0: [115 121 130 137 132 126 125 130 131 135 138 128 119 129 131 121]
1: [159 107  99 137 136 130 122 116 136 112 154 128 140 153 103 118]
2: [116 121 163 133 124 130 123 113 125 129 121 132 139 118 127 134]
3: [136  90 127 113 160  96 163 136 138 129 115 149 113 162 116 106]
4: [240  86 153  88 146  89 196 124  95 126  88 153  87 143 128 107]
5: [107 160 151 111 137 118 148 116 124 113 125 129 119 157 117 117]
6: [124 175 111 123 120 132 125 136 103 129 136 127 129 122 135 122]
7: [ 95 127 158 125 117 115 123 148 144 136 126 128 126 123 123 136]
8: [ 95 113  76 124 184  99 100  96 135 103 255 104 175 184  72  82]
9: [108 100 179 121 104 119 127 132 156 150  89 137 103 103 171 151]
10: [106 120 158 108  70 127  95 161 110 158  67 118  87  70 255 197]
11: [ 86 193 108 161  78 202  74 123 124 114 122  86 151  78 152 196]
12: [107 128 155 114 137 109 150 135 142 141 128 135 111 129 113 115]
13: [125 112 177 101 180  98 170 110 108 115 119 143 105 173 112  98]
14: [149  95 113 103 166  93 148 128 159 126 125 169 103 163 106 100]
15: [129 123 115 128 132 109 133 144 119 150 119 150 123 140 117 116]
16: [144 121 135  97 181  93 212 108 121 103 109 151  96 183 104  89]
17: [163 108 144 121 128 109 155 124 115 140  87 157  98 134 147 117]
18: [118 151 137 126 117 137 127 136 119 108 129 122 136 117 138 131]
19: [151 120 140 128 134 129 120 118 132 127 133 113 143 118 124 120]
20: [111 165 138 128 128 129 128 114 117 123 129 119 134 124 128 133]
21: [163 126 139 129 109 135 129 132 120 123  94 122 110 113 162 142]
22: [166 105 102 124 121 112 115 139 158 133 123 152 121 133 122 123]
23: [122 144 136 123 154 126 132 119 109 109 154 106 135 169  99 112]
24: [111 133  86 125 161 114 124 112 128 110 204 115 160 171  88 105]
25: [103 140 157 122 140 140 127 102 133 117 123 121 141 116 133 133]
26: [131 142 100 126 137 135 135 123 122 113 150 125 148 122 118 122]
27: [101 184 117 127 116 147 118 119 114 115 126 132 139 123 135 136]
28: [135 113 120 143 122 118 111 135 132 150 121 134 137 124 119 133]
29: [181 123 107 126 122 129 132 131 126 118 133 110 123 127 125 134]
30: [ 98 170  98 165  88 194  84 115 118 121 151  87 178  96 128 156]
31: [ 85 130 145 123 121 122 120 127 172 123 120 137 135 130 125 132]
32: [161  98 108 130 123 115 124 136 149 136 120 154 122 125 124 125]
33: [149 110 102 125 127 117 117 136 152 139 120 131 128 139 133 124]
34: [105 152 126 128 130 140 129 119 131 135 126 116 123 133 128 127]
35: [142 143 115 117 130 129 130 123 132 142 128 126 114 124 126 127]
36: [142  90  92 146 148 106 119 116 153 125 167 136 148 158  97 106]
37: [144  99 128 132 118 112 121 152 139 153 119 136 119 123 127 125]
38: [109  78 158  78 214  73 250 109 113 119  97 171  83 228  89  78]
39: [244 100 102 126 115 128 122 145 125 111 123 116 125 117 125 123]
40: [241 102 112 123 130 134 121 115 117 119 123 119 131 123 120 118]
41: [159  69 163  76 249  70 255  86  95  99  93 158  76 236  82  79]
42: [ 89 129 147 127 124 120 132 133 161 130 128 142 119 127 123 117]
43: [113 143 109 128 118 118 122 144 128 138 131 173 123 122 116 122]
44: [ 96 192 122 131  88 168  98 117 135 120  99 111 125  90 177 179]
45: [126 110 117 127 133 127 126 141 129 134 133 124 131 127 136 128]
46: [129 110 189 112 145 115 148 122 128 108 110 143 105 145 121 117]
47: [110 170 120 111 136 139 128 115 124 115 134 129 128 117 134 137]
48: [109 114  91 177  77 176  77 159 137 160 128 106 156  76 141 163]
49: [203 103 116 117 143 127 127 113 113 121 130 117 123 140 125 130]
50: [181 133 105 151 108 142 107 130 112 114 126 109 142 112 137 140]
51: [129  91 151 103 174  94 173 122 114 123 116 153 100 190 114 102]
52: [118 120 183 128 116 128 128 120 135 118 112 122 128 116 154 122]
53: [147 168 120 125 126 131 128 112 131 122 124 116 122 117 130 129]
54: [103 139 164 129 125 145 124 118 115 126 127 116 123 127 135 131]
55: [214 114 112 132 123 125 109 128 114 130 127 116 121 130 127 126]
56: [123 113  71 173 122 137  85 102 135 124 255  96 197 118  85 103]
57: [117 151 144 120 126 138 125 116 116 128 136 113 133 122 130 135]
58: [127 151 141  95 176  98 170 111 110 120 115 142 108 161 111 113]
59: [166 117 119 142 120 134 130 118 112 123 126 130 137 125 131 119]
60: [147  86 126 121 151 102 137 165 140 142 116 135 113 136 113 118]
61: [157 105 151 124 119 132 118 129 127 141 111 128 113 110 143 139]
62: [211 114 111 124 128 133 130 120 116 124 122 117 128 118 128 124]
63: [ 93 188 106 165  92 158  86 128 136 126 124 102 164  92 139 148]
64: [138 113  90 133 152 120 114 101 126 128 224 116 147 144 100 102]
65: [103 138 126 142 133 135 130 114 131 108 141 121 139 139 121 126]
66: [130 126 115 131 127 131 132 123 131 119 132 145 122 131 128 124]
67: [135  94 142 115 112 112 124 162 141 170 101 139 113 100 142 145]
68: [126 125 103 121 124 116 118 133 185 152 115 134 120 135 121 120]
69: [111 102 139 138 118 124 137 139 123 149 125 139 126 135 116 129]
70: [113 107 160 114 147 115 156 130 132 118 125 131 127 141 116 117]

[ 79 203  90 169  71 223  69 123 111 118 108  85 185  71 154 188] 11
[104 144 152 125 102 120 130 146 131 150  99 150 113 105 142 135] 7
[154 118 154 121 135 118 134 119 124 116 126 132 119 127 123 128] 19
[ 79 205  70 197  63 253  63 107 111 109 113  74 187  64 160 192] 11
[137  97 220  94  94  99 176 142 116 147  72 137  78  94 207 137] 9
[173 121 106 142 117 131 124 124 126 125 126 120 121 117 131 147] 29
[150  97 180  80 181  83 246 116 110 119  85 172  82 148 106  92] 16
[116 143  99 154 101 166  98 130 125 116 133 112 136 100 156 162] 63
[108 103 166 130 116 125 125 126 119 136 139 144 135 118 128 129] 2
[129 135  91 169  92 153  93 132 139 140 133 107 150 108 128 150] 48
[166 130 115 148 122 140 134 126 104 107 126 118 130 120 127 133] 59
[ 85 128 103 122 149 122 117 111 120 128 212 114 162 177  93 106] 24
[130 112 127  90 205  88 199 112 110 117 107 173  93 184 102  98] 16
[102  88 255  81 119  78 236 135 116 156  71 176  73 111 144 101] 46
[120 134 102 125 124 118 120 147 139 143 116 161 129 125 126 121] 43
[124 106 161 126 101 116 127 162 131 148  98 139 110 108 148 143] 67
[190  68 108  76 255  68 250  84  92  98  98 128  74 255  72  70] 41
[104 127 142 126 134 117 126 121 129 133 132 148 130 137 127 115] 0
[116 164 135 131 126 133 117 112 122 119 131 120 134 127 127 133] 20
[157 120 116 135 124 123 128 125 123 128 127 126 137 116 130 133] 59
[135 135 104 129 134 124 122 123 129 148 125 123 128 126 131 132] 35
[144  93 141 129 120 118 119 137 138 157 124 153 121 118 118 116] 37
[143 128 131 124 110 137 132 118 108 121 100 136 114 102 192 152] 21
[142  95 122 133 124 117 120 149 146 155 120 123 130 128 118 127] 37
[105 195 131 131 107 154 106 127 113 122 128 101 131 113 140 144] 27
[ 85 127 214 112  86 118 126 154 135 153  84 136  96  96 178 148] 9
[122 103 174 115 128 107 158 118 114 120 121 159 111 159 121 116] 46
[177 120  97 146 132 134 117 110 128 125 158 111 134 133 107 117] 1
[122 124  77 140 203 121 105  94 108  98 243  92 164 179  80  97] 8
[ 87 177  81 184  71 214  72 126 128 111 117  89 174  76 143 199] 11
[176 134 106 135 121 135 120 119 136 120 130 115 130 126 119 126] 29
[109 153 143 118 118 132 131 130 126 119 116 122 126 120 152 134] 18
[194 114  87 140 145 127 126 102 117 103 168 126 143 137 105 114] 1
[ 93 175 141 134  85 137 104 139 131 130  92 134 120  85 172 177] 44
[111 154 126 125 123 119 114 128 132 142 125 158 123 122 123 123] 43
[122 132 134 127 128 128 131 125 142 137 128 119 126 117 126 125] 0
[147  99 119 124 125 114 115 169 132 153 118 141 129 120 120 122] 37
[136 116 144 134 133 128 123 118 124 122 139 119 135 121 131 125] 19
[159 119 129 113 107 142 121 155 123 129  99 133 116 112 152 139] 21
[ 90 155  82 215  86 213  73 102 111  90 199  85 210  85 112 141] 30
[158  92 116 130 119 114 129 122 147 148 119 149 126 119 126 132] 32
[214 117 112 128 120 131 128 117 111 120 126 114 131 119 128 132] 62
[132 115 114 138 138 133 120 146 123 120 135 125 134 125 125 123] 45
[130 117 109 135 128 120 122 144 122 150 125 122 126 129 138 131] 45
[125 119 205 114  92 126 128 123 107 145  84 136 100  89 199 157] 9
[ 86 158 119 136  94 155  92 153 128 146 126 110 149  95 143 157] 63
[110 133  86 147 156 135 106 119 127 117 195 108 163 148  93 104] 24
[104 122  74 126 193 106 110 107 146 112 250 113 161 158  77  89] 8
[117 150 146 115 143 118 144 120 117 117 131 134 118 135 129 116] 5
[150 134 164 123  98 131 132 130 116 118  96 117 109 100 182 148] 21
[ 98 151 120 123 144 138 125 114 146 101 151 112 137 144 117 126] 65
[135  92 131 130 117 116 123 167 144 142 117 125 132 132 119 124] 37
[118 144 126 146 111 148 108 125 120 120 126 124 141 116 133 142] 18
